Each row has a name. After each piece below comes the name of the row it's from, unless a question asks for something else. Each question is about the rows just above it. Places in a row count from 1.

[-11 -29  26  19   0  -7   3  61 -26  -5  13  13  -9  44 -25   8  -1] -> j_169
[-11 -29  26  19   0  -7   3  61 -26  -5  13  13  -9  44 -25  13  -1] -> j_933
[-60 -27 -11  22  69  60 -14  24  21  40  27  17  -9   4  55  14  24] -> j_87
[-10 -10   7  -1   2   7   5   9   1   4   2  -3   3   5  -5   1   3] -> j_99
[-87 -23 -34  39  64  77  -7  29  26  50  28   7 -14   2  61   7 -10] -> j_63
Row and place of [77] in the named rows: : j_63, 6
q: [-11 -29  26  19   0  -7   3  61 -26  -5  13  13  -9  44 -25  13  -1] : j_933
q: [-23 -34  39  64  77  -7  29  26] : j_63

[14  8 -2 15  2]  j_152
[ -2   1   0 -10   1]  j_99
[-2 -5 -3  5 -3]  j_141
[-1 -3 -2  1 -2]  j_63
[14 10  6 23  4]  j_933
[ 13 -17   5  27 -17]  j_337
[  0 -23 -24  28 -19]  j_687
[-34  35  72 -64  39]  j_169
[28  3 11 11  2]  j_494
[-3 -5 -3  1 -2]  j_87
[ 17   3 -14  12  -3]  j_723
q: [-2 -5 -3  5 -3] : j_141
[8] is at row and place : j_152, 2
Row and place of [27] in the named rows: : j_337, 4
Row and place of [6] in the named rows: : j_933, 3
[-19] is at row and place : j_687, 5
Where do [-23 -24  28 -19] appear? : j_687
q: [-1 -3 -2  1 -2] : j_63

